rotation steps, each row followed by its count of steps:
The counts run from 0 to 607.
[ -7.1  -5.4  -9.0 -15.2   3.8   4.9  19.0  38.9   0.7   6.2   6.1   2.5
 -16.8  -4.0  20.9  32.8  17.3   4.4  -1.0 -17.4   4.4  14.0   7.1   4.8
  13.3   7.8   2.1  12.4  11.4   3.5 -19.4  -1.9]  460
[ -9.2  -8.3  12.4 -11.0  -4.1 -26.5 -12.2  15.5 -23.3   7.2 -14.5 -15.2
  21.2  -8.7   1.8 -32.4   0.4   2.9 -11.9   9.1 -10.4   2.4  -5.0  13.8
   9.0 -14.7  16.9   6.7  -6.8  -4.9  -6.6  18.2]  247
[-18.2  17.2 -19.2  -3.6  13.8  15.7  12.6  17.3   4.6  16.2   5.5   8.4
  22.6  -6.3   0.4 -19.7  37.2   5.1  18.0   3.3   6.6 -12.9  -4.2  -0.9
  10.7   1.4  -1.0   2.5  20.0  -3.2   2.7   4.3]  128
[  8.8  22.5  -9.8  18.6  12.3 -18.8  -7.8  10.0  12.7   0.2   3.6 -34.8
  14.1  -5.4 -14.7   3.9   1.7   1.1   9.5  -6.1   7.9   9.5  -7.0 -12.4
 -10.3  24.3 -17.9 -24.7  -6.4  10.3   3.2 -15.7]  45
[  1.7   4.4  19.0   7.0  20.5   3.2  -0.1   9.7  14.6  22.7   7.7  -4.6
  17.9  22.6   3.1 -25.4   1.4  -3.0  29.1  -6.5 -14.8 -28.6 -12.2  -5.3
   3.6 -10.2   7.0 -11.5  -9.2   1.9  15.8   2.4]  316
[ 11.9   4.6 -13.3  28.7 -29.9 -28.1   2.7 -18.4   2.3   7.9  19.4 -24.2
   6.4  10.2  -4.7 -31.4   5.3  15.2  -1.5  14.5  -8.4  14.8  -1.3   8.2
 -12.2  -0.1   0.1   0.3  -2.9   4.8  -2.1 -10.5]  446
[  2.9 -12.9  -8.2   3.0  -7.0 -18.2  27.3  18.4 -16.9   5.9 -27.5  10.2
   6.7  15.3  -7.0 -10.2  -3.1 -21.6  -5.2  16.5 -14.9  10.1 -19.4   0.1
  16.5  10.3  20.0  19.1  -6.5  15.0  -9.1  11.5]  89
[ 27.4  -8.5  -8.9   1.2  16.7 -21.0   0.7   6.9  -0.4 -19.7   8.4 -11.2
  -4.3   9.6 -14.8  -4.7  -1.3   3.3  34.1  26.7  13.3  23.1   3.9 -13.8
  -4.8  18.2   4.7   9.2   0.7  11.2  -3.7 -18.2]  203
[ 12.7   5.1   5.4  28.4  -8.3 -12.9  16.9  -2.4   8.9  20.1  18.4  -8.4
  -4.3  -5.2   9.1 -12.6  -6.1  36.1   5.9   9.8 -16.7   8.6   5.2   8.7
 -10.6  -4.9  -0.3  -1.3  -0.8 -19.5  14.5 -20.9]  134
[-11.0  18.1  -6.9  13.9 -13.8   2.9  -2.4   7.4   6.2  12.5   0.3 -14.5
  18.4 -15.6  -4.0   8.3  35.1  -6.0  20.1  11.9  24.2 -22.9   1.7  -8.9
 -11.8   2.0   6.4 -14.6  14.1   6.6   9.9 -20.0]  507
[  5.7 -21.3 -20.3  -0.4   7.6  14.8  15.2  -2.7  11.7 -11.1  -6.1   0.7
 -11.3   0.4  13.8  41.8 -11.0   8.9   7.5 -16.2  13.9  16.9 -10.9 -26.3
  10.6  18.9  -0.8  -8.9  -3.1  -3.1 -10.7  -9.9]  82
[ 12.8 -11.5  10.7  -8.4  28.0  -3.0   1.6  40.6 -14.3   5.4   8.6   0.1
  -8.5   9.8  -3.7 -16.7  -0.7   6.9   2.2   3.5 -11.4  -8.5 -13.1   4.0
  24.7   1.2   4.4  -4.5  -3.9  22.9 -23.7   1.8]  184
[-18.1  21.0 -18.4  -4.8  -2.7 -16.0  13.0   5.8   5.1  15.4  10.8  -6.5
  16.1  -3.5   1.9   7.8  18.9  -7.9 -21.5 -14.4 -16.1  16.4 -25.7  20.4
   6.5 -13.4   2.7   0.1 -16.3  17.6  -7.0   1.5]  310
[ 26.3 -28.8 -21.3 -13.3   1.2  17.2  32.7   8.8  15.0   4.7  -3.3   6.0
  -1.4  -9.7   3.2  13.9   3.1   6.2   8.2   7.6  12.2   3.2  19.1 -19.9
  -5.6  11.6  10.7 -18.7   9.7  11.7   1.3  -6.1]  80
[-17.2   9.1   3.4  17.3 -17.0  12.5 -10.0   3.7   9.0  10.0  -5.9 -10.1
  13.8  -3.7 -14.3   4.4  31.0   1.5  25.3   8.0  19.8 -36.7 -12.8 -13.9
   1.6  -1.4   9.9  -6.1  18.4  -4.2   3.0 -13.1]  506
[ -6.9  13.7 -24.0 -10.6  18.5  14.0   9.7  -3.2  -3.0  -6.1 -10.9  11.3
  17.4 -26.2  10.3  25.6  -5.5  11.2 -12.9  -5.2  17.3 -13.6 -18.6  -2.8
  21.0   3.2  21.3  -1.7   1.2  15.6 -14.1  17.0]  215
[  3.3  -2.6 -20.5 -15.2 -20.1   8.7   3.9  12.2  16.5  -5.9  -6.3  -6.0
 -14.6   8.0   2.6  20.7  42.9  -4.3  21.7  -1.7   3.9   9.9  11.1  -2.9
 -24.2   2.6  -8.9  13.5   3.4   9.2   4.0 -20.1]  327
[ -3.1  11.4  19.9  17.8   1.9  -7.5 -11.1   7.4  16.4   0.7  16.2 -15.8
  -3.7 -13.8  28.8 -12.0   5.8   6.5   5.2 -26.7  24.9 -10.5  14.6  -1.5
  -9.7   8.5 -12.4 -15.3 -17.8  16.6 -19.6   5.1]  320
[ 23.4   1.2   9.5  -2.7   4.8   9.5   5.8 -10.6 -22.8 -16.7  -8.9  24.4
  -7.4  11.0   9.3 -15.1   9.6   3.0  -0.9   5.6 -10.9 -19.7   0.1  23.3
   9.4   7.8  26.3  11.6  14.6  20.5 -16.0  23.1]  277
[ -8.3  10.8   8.4  22.6   4.9 -30.9   7.8   3.5  -7.5  -4.4  21.9  -8.7
  10.2 -16.1  11.6 -31.0   4.8  18.8   1.8  -2.0  -5.5  29.5  11.5  30.2
  -4.0  -5.7   7.3  16.0  10.4  -6.7   9.0   3.3]  67
[-25.7  13.6  22.0  33.2   8.6   5.2   3.4  -9.9   1.7   3.7 -20.3  -7.4
   1.0 -27.5  10.9  -4.1   6.4  14.2 -11.7  -3.3   1.3  -3.6   7.9  13.4
   5.0  -1.4  -3.3   6.4  25.4 -27.4  13.7   7.8]  284
[ -7.6 -10.5  -9.9  -2.4 -29.4   1.9   7.1 -10.7  -0.7 -25.2  -8.7  -2.6
  -7.5 -12.5  14.4  33.2   4.4   8.1   2.0  -7.2  22.8   9.7 -10.0  -4.8
 -16.2  13.0  11.1   1.9 -15.1  10.6   7.9 -19.8]  17
[ -7.8 -12.0 -25.1  -4.3   2.0  13.2   5.2 -11.5  -4.6 -25.0 -13.6  -4.3
  -5.9   6.0  23.8  38.8  -7.5   8.0   1.1 -15.1  18.3  14.8  -3.9 -15.2
  15.3  32.5   5.5  -4.8   0.6  -4.7  -0.8 -11.0]  83
[-21.8  -4.3   5.8 -35.9  -1.2   6.4   6.3   0.0  -1.9   6.9  -9.8  -7.0
   8.5  11.8  -6.2  33.4   4.0  -7.4  -7.5   7.9  -5.9 -23.6 -14.0  -6.3
   2.2  26.0  -4.6   6.4  -6.5   7.0 -29.2  19.0]  366
[-26.8  -6.3 -10.4  -0.2  -4.7  -9.5 -16.2   3.4 -19.9 -14.1  -8.1  -1.7
  13.9  -2.7  18.8  14.8   8.1  14.0  -4.6 -11.0 -14.3  15.5 -10.1  27.3
   5.1   5.2   8.4  33.1  13.0 -12.7  -4.1  -0.1]  463
[ -5.9 -12.9  21.7 -17.4  15.8 -13.7  14.7  23.4   4.2  32.0   0.3  -8.1
  -3.7   0.5   2.4 -27.6   0.5   8.9   0.8  14.9 -20.5  -8.9  -7.1  -0.6
  13.4 -31.9   8.9  -3.3  -7.3  -7.8  -6.3   7.8]  249
[ -6.7  -0.9  15.1  33.5 -13.1 -17.0   3.9   4.9  -0.7  -2.3   8.1   0.2
  14.7 -34.9  -1.6   1.8  -2.2  33.2   2.6 -11.1   5.3  11.4   5.4   9.8
   5.6  13.2  -2.9   6.7  21.3 -24.9  -6.3   3.9]  596
[  4.0   7.8  -5.5 -10.1 -20.3   5.0  22.0   5.8  23.0  -5.6   3.8   6.2
   1.3  -3.7   2.2   5.5  32.3  -1.2  36.5 -12.1   8.1   9.1  -0.8 -10.9
  -3.4  12.8 -19.7 -13.3  -5.1 -18.6  12.0  -5.6]  261
[ -3.7   3.4  -3.6   2.3  26.0 -11.5   8.8  29.4 -12.5  14.2 -21.3  12.2
  22.5   4.2   0.7 -14.0   5.6 -10.5  21.2   2.6 -13.9   7.1 -20.4 -12.9
  14.6   3.4   3.4  23.9  -4.5  11.6  -3.6   7.7]  402
[ 11.3 -16.1   1.2   2.8 -39.8  12.2  12.6  -9.5  12.9 -13.2  13.2  16.4
 -11.3   2.2  -0.2 -23.8  28.9  10.3  32.4  -8.5  13.8  -7.2  -3.3  -4.6
   8.9  -3.7   8.2 -14.3  -2.0  -8.7  -2.2   0.7]  259
[ 14.1  -8.0 -15.3   4.1 -10.3 -18.7 -22.1   5.9 -14.5   6.0 -19.3 -33.6
   4.5  11.1  -4.9  -6.7  -5.0  20.2  -5.4  13.6 -17.0  16.6   3.4 -12.1
   7.4  21.1  -6.1  -4.4   9.8 -27.7  -7.8  -8.2]  578
[  1.5   6.9 -18.6 -33.4 -24.7  -0.2  15.6  13.2  -1.4   1.9 -10.5 -14.1
  -0.2  20.1   4.6  17.2  17.1 -16.4  -1.6  -3.0   2.0  -2.9 -15.2 -10.6
   0.5   9.3   8.9 -21.7 -17.6  -0.4  20.1 -10.0]  176
[ 10.9  17.7   8.7 -16.9  -8.8  -0.8 -18.2 -15.0  13.1   6.2   0.6 -23.9
  -7.0  17.1  21.3  16.7  -4.4  -3.7  17.4 -15.8   9.5 -12.7   1.2 -18.6
 -15.0  18.5  -3.2   2.8 -18.6  -5.4  -6.7   7.9]  452
[ 24.5   9.3   9.9  21.3   3.3 -10.5  -5.2  -2.7   5.5   4.0  -7.8 -27.5
  -9.5  -7.9   6.2 -12.2   4.2  20.4  16.7   9.4  -3.7  18.0  19.4  -4.9
 -10.9  -1.5   0.7  -5.8  14.9 -29.7  26.5 -19.8]  200
[ 10.2   7.3 -16.9  -6.3 -25.7   0.0   6.8   7.0   7.1  -5.5  -5.8 -12.1
   8.3 -11.0 -10.9  -4.4  30.1 -15.8  18.8   1.4  28.2  -5.3  -1.2 -20.9
   2.7  14.0   5.4 -33.0  -1.6  -2.7   5.1  -1.0]  573
[ 25.2  -9.1 -19.6  -9.3   3.9  -5.6  12.1  30.7 -12.1   4.0  -7.3  -5.6
  -3.3   5.2  -5.9   2.3 -12.0  23.5   9.8  28.5  -7.0   0.9  -7.8 -22.9
  -2.9  20.3   5.5   5.5 -13.0  13.8  -6.9 -19.3]  269
[ 22.9  -6.4   9.6 -11.7 -19.4   3.1  -1.3   7.9  -7.3  17.7  -8.2  -0.8
  -0.4 -14.3  -0.6   8.4   5.5  15.7  -3.3   0.2 -12.5  -9.7  -1.7  13.0
  21.6  -7.4  29.3  10.0  19.7 -17.7 -17.8  32.6]  59
[  2.8  -7.4 -20.6   8.9   5.2  12.7   6.7   5.6  -3.3 -23.3 -25.8  -4.8
  -7.6  25.5   1.2 -11.7  -5.3   4.9 -14.6   0.8 -25.0  27.3 -11.4  16.7
  15.2   4.7  18.0   8.8  -0.1   9.2  13.4  11.9]  87
[ 26.5 -10.6 -12.3 -27.7  29.6   4.9 -12.4  -3.2 -14.0  -3.0  10.9  -7.1
 -13.1  23.2  -8.7   3.3  10.5   1.9   8.2  11.6  -4.6  -7.9 -15.3   0.9
  18.4 -10.5  15.2  -5.3  -2.4  19.6 -22.3  -8.3]  118
[  3.6  -3.8   4.5  -4.2  -8.4   2.4  -4.3  -8.1  -4.0   8.8  -8.4  15.1
   3.4  -1.9  -2.8 -11.4  15.1  14.3   6.8 -10.0 -21.8  -0.8 -10.4   6.4
  30.3  -5.5  -8.3  10.9  17.9 -33.7 -18.6  35.0]  125
[-17.1  15.7  -8.4  15.8  -9.7   6.0  -1.6 -33.0   2.5  -3.6 -24.5  13.0
  27.5 -33.6   5.1  -3.1  18.4   7.6   1.0  -4.8   4.7  -7.0  -4.1  -1.9
 -13.2   5.7 -10.9   4.8  10.0  -4.0   5.7   5.7]  349
[ 25.3 -12.6   6.0  -6.3  -4.7  -6.8   9.4   8.7   8.3  10.6  11.7 -25.1
 -31.8  30.5  -9.8  -4.9  -2.7  13.8  -4.5  18.3 -23.7   7.8  15.5   3.6
 -11.5  12.1 -17.1  -1.3  -2.3  -2.7 -14.2  -9.0]  50
[ -7.0  16.2  21.3  -9.1  16.1  16.9  35.3  10.2   7.0  -4.4  -5.0  25.6
  -6.1 -22.3  -3.7  21.8  15.9  -8.3   8.1  -5.4   1.0  -9.5 -17.4  10.4
  21.6   3.7   2.3   0.2   3.7  10.3  -9.0  23.5]  280
